One turn moves each row of this set onto another row. After a few examples, where does it send each row asked below?
k_695: [  8 -33  34   2  36 -35  21  23  50 -22 -13 -38 -55  -9 -28]
k_560: [ -1 -32  25  -7  36 -26   0  14  31 -16  20 -45 -60 -10  -6]
k_591: [ -6 -40  45 -18  27 -34  43  39  51 -29 -19   6 -23 -14 -36]
k_279: [  1 -50 -20  -7  26  -7  21  10  33 -47  23   5  -7  11 -35]
k_671: [-38 -10  11  19  26 -10 -15  17 -16 -48 -12   2 -17 -43 -22]
k_536: [-31 -28  28 -13 -13   4   1  34  -1 -55   5  22   9 -19 -18]
k_785: [ 14 -51  36   0  41 -35  19  -8  57   4   0 -25 -21  -5 -26]
k_538: [  6 -35   1  13  57 -46  -4   0  45 -32 -37 -41  -1  19 -16]
k_436: [-21 -43   1 -13  41 -22  30  46  32 -60  -2  -6 -37  -2 -38]
k_417: [-13 -38  25   1  12 -37  -2  20  48 -32 -34 -32  20  52  -7]
k_670: [-48 -24  45   2   2  -9 -10  43  14 -11  -3 -41  -5  24  17]
k_59: [  9 -18  42   4  37 -21 -20  -7  21  -3 -23   3  24 -47 -20]
k_124: [  0 -40  43 -13  42 -31   3   7  41   2  15 -37 -46 -14  -7]
k_704: [  9 -14  38   3  46  -1 -30  11  23  -7 -17   2  27 -44 -32]
k_797: [-44 -52  36 -25  27  -3  -3  28   9 -37   7  26  31 -21 -21]
k_322: [-27 -31  33  -3  20   3 -24  34  27   0  10 -42  19  32  11]
k_403: [-28 -31   5  12  48  -3 -27  -6  -4 -23   4   9  22 -37 -25]
k_842: [-33 -40  17   4  15 -42   2  24  35 -44 -33 -31   7  53  -5]
k_5: [-24 -45  12   2  20 -37  -3  16  41 -37 -28 -30  18  55  -6]
k_525: [-11 -39  -1  13  27 -29  19   6  25 -38   8 -34 -59   2 -23]
k_984: [-47 -29  53   0  -6 -23 -13  38  26 -20 -13 -26  10  30  16]
k_140: [  0   1  52  -7  38 -19  -7  35  16 -32 -38   2 -15 -49 -27]
k_924: [-23 -19  50  -1   0  -2 -16  43  29   0  -3 -42   8  25  13]
k_482: [ 14 -20  41  -7  42 -12 -15  -5  24  -8 -14  16  28 -38 -26]
k_471: [ 17 -48  24 -12  12 -21  33   4  52 -17   6  17   9   0 -35]
k_654: [ -4 -38  14  -3  25 -22   0  -7  23 -14  32 -35 -52  -4  -2]
k_664: [-47 -47  39 -25  31 -14   5  28  24 -31   0  29  32 -21 -31]
k_790: [-14 -30  -7   4  42  -4 -20 -16  -6 -37   9  16  16 -26 -20]
k_523: [-19 -21  43  -1 -11 -10 -25  35  35 -20  -6 -31  20  38  11]
k_363: [-13 -37  39 -35  43   7 -17  53  29 -38   0   7  31 -19 -31]
k_170: [-22 -34  29   3   7 -42   5  27  41 -37 -40 -32   7  48  -6]
k_158: [ -3  -7  14 -17  -1  13  -9  52  25 -62   1   5   8 -12 -39]
k_642: [-30 -31  26  -5  19  -7 -35  40  34 -26   2 -38  24  42   8]
k_23: [-16 -28  30 -32  47   2 -12  60  39 -44  -7   3  23 -19 -44]
k_815: [-26 -10  -3  14  40 -15 -24  17 -12 -56 -14 -15 -22 -40 -19]
k_377: [ 19 -20   6  21  21 -44   1  -4  41 -36 -41 -36  -9  17 -13]
k_323: [-23 -46   9  16  50 -60   9  -9  31 -31 -39 -29  -7  12  -8]
k_210: [-28  -9   4   6  38 -12 -13  24 -13 -61 -14   0 -27 -37 -22]
k_808: [ -9  -3  44   3  42 -27 -14  31  13 -30 -40 -14 -16 -54 -23]
k_317: [ -9 -29  13  23  15 -57  16 -13  28 -33 -44 -25 -16  11  -6]
k_201: [ -2 -46  31  -6  31 -28   4 -14  33   4  29 -29 -37  -9  -3]
k_78: [ -3   7  42  10  24  -8 -17  34   9 -31 -31  -6 -11 -51 -31]
k_177: [ -8 -26  -5  14  36 -10 -28 -22  -1 -28   4   1  18 -33 -18]
k_586: [-53 -36  29   0  22  -3 -18  37  15  -9   9 -42   7  30  15]
k_750: [  0 -13  32 -24   3  15 -14  58  19 -56  -4   4   8 -19 -30]
k_132: [ -4 -58   1  10  33 -28  16 -24  34 -14  22 -19 -26   6 -21]
k_684: [-33 -26  23  -9 -17  -4   8  22   9 -48   6  30  16 -15 -27]
k_951: [-57 -40  37  -6  23 -20 -23  44  26 -27  -6 -34  12  35  12]

k_785 goes to k_695
k_170 goes to k_842
And these:
k_684 goes to k_664
k_538 goes to k_377
k_790 goes to k_482
k_523 goes to k_984
k_654 goes to k_201
k_363 goes to k_750
k_586 goes to k_322
k_704 goes to k_78
k_591 goes to k_436
k_59 goes to k_808

One turn moves each row of this set onto another row. After a few examples, where does it send each row asked below?
k_476: [-14 -21 -31   2 -39  23  14  -1 -17  44   7 -10 -29  36  25   2 -14   7
  20 -16 -11]
k_639: [  1  -8 -28 -34  47 -10  20  13   2   1  12 -34   2 -20   0 -25  22  -5
  -5  24  33]
k_729: [-14  36   4  -1 -33  -3  43 -15  11  32 -17  -7 -31  -6  14  11  21  24
   2  15  -7]
k_176: [ -7  -2   8 -17  -6  22  33  14 -14 -30  -9 -17 -27   5 -36   8 -23  -1
  -5   2 -42]
k_44: [-17 -57 -12 -28  -9 -40  21  10  10 -17  16  -7   2  -5  28  42  19   3
  15 -11  34]
k_72: [-12 -24 -26 -42  20  20 -33  -7 -19 -11  12  12  11 -25   5  -2  13  28
   7 -30  31]
k_540: [  2 -14 -21 -18  47 -26  12   4   5  -4  11 -29   8 -21  -5 -30  18 -11
  -4  14  39]
k_577: [-25 -54 -15 -11 -20 -33  27  -4  14 -39  -4   3   2  -7  35  31  17 -20
  -4  -6  19]
k_55: [ 23   0 -21 -11 -69  14 -23   5  -9  -1 -14 -14 -22  24 -11  13 -21 -11
  -1   0  -2]
k_276: [-13  -7  13  10  -4  19  26  20 -31 -14  -9 -32 -16  12 -41  20 -29 -11
  13   0 -22]
k_841: [-32  -8  19 -16   4 -12   8  32  31 -19  24 -17  39 -11   4  -6  27 -11
  11  22  23]
k_820: [-23 -39 -14 -29 -19 -54  24 -15  10 -25  -2  -6   2   2  26  32   1 -16
 -11 -16  41]
k_527: [-18 -41 -24 -17 -16 -50  14   5   2 -23  -8 -19  10  -7  38  38  14 -19
  12 -14  41]
k_614: [-13 -26 -31 -37  16  21 -15 -22 -16  -9  17  22 -13 -24  12  -6  30  26
 -19 -18  18]
k_522: [-11  12  21  -9 -12   8  10  10 -43 -14 -10 -25 -23  12 -25  24 -19 -15
   4   8 -38]
k_358: [ 36  -8 -21  -5 -60   8 -18   0 -15 -12  -4   0 -22  19  -7   6 -29 -15
   2   0  -1]
k_912: [-16 -11 -36  10 -47  13   5  -8 -18  41   9  -6 -18  37  25   1 -13   1
  17 -11 -11]
k_138: [-22 -34 -20 -37  14  18 -11 -27  -7 -12  14  22  10 -21   9 -10  -6  30
  -8 -26  30]
k_71: [-41   3  16 -22   9 -16   3  17  24 -20  31 -13  42  -1   5   6  31  -4
  14  17  20]
k_473: [  2  37  12   4 -16  12  27 -20 -15  37 -21 -12 -28  -3  20  19   7  12
  25  25  -5]
k_187: [ 34  -8  -9  -5 -70   3 -15  10 -15 -10 -13  -2 -26   8  -8   6 -22 -10
  -5  -7   4]
k_66: [  3  40   2   2 -24  17  21   0  15  27 -18  -6 -34   0   4  22  41  14
  20  11  -5]
k_212: [ -9 -13 -42   5 -46  27   5  -5 -10  41  -7 -19 -22  32  19   8 -22   2
  19  -6 -10]
k_315: [ -8 -44 -27 -38   8   1 -18  -5 -21  -5  16   9   2 -45  -2  -1  20  34
  -4 -14  32]
k_814: [  1  -8 -33 -27  50 -14  21  -1  -5  -8   3 -31   9 -24  -4 -16  11 -10
  -5  26  32]
k_836: [  4  45  11   5 -27   6  19 -12  -2  42 -12 -14 -28   3  -2  20  22  20
  15  14  15]
k_283: [-28 -12  14 -15  24 -18   2  21  31 -14  33 -14  35   0   6  -7  26  -7
  13   9  27]
k_435: [-15  -5  -6   6  -4  20  26  26 -28 -19 -22 -30 -22  -1 -37  16  -3 -16
   5  -2 -40]

k_71 goes to k_476
k_358 goes to k_841
And these:
k_283 goes to k_212
k_72 goes to k_276
k_44 goes to k_473
k_435 goes to k_820
k_176 goes to k_577

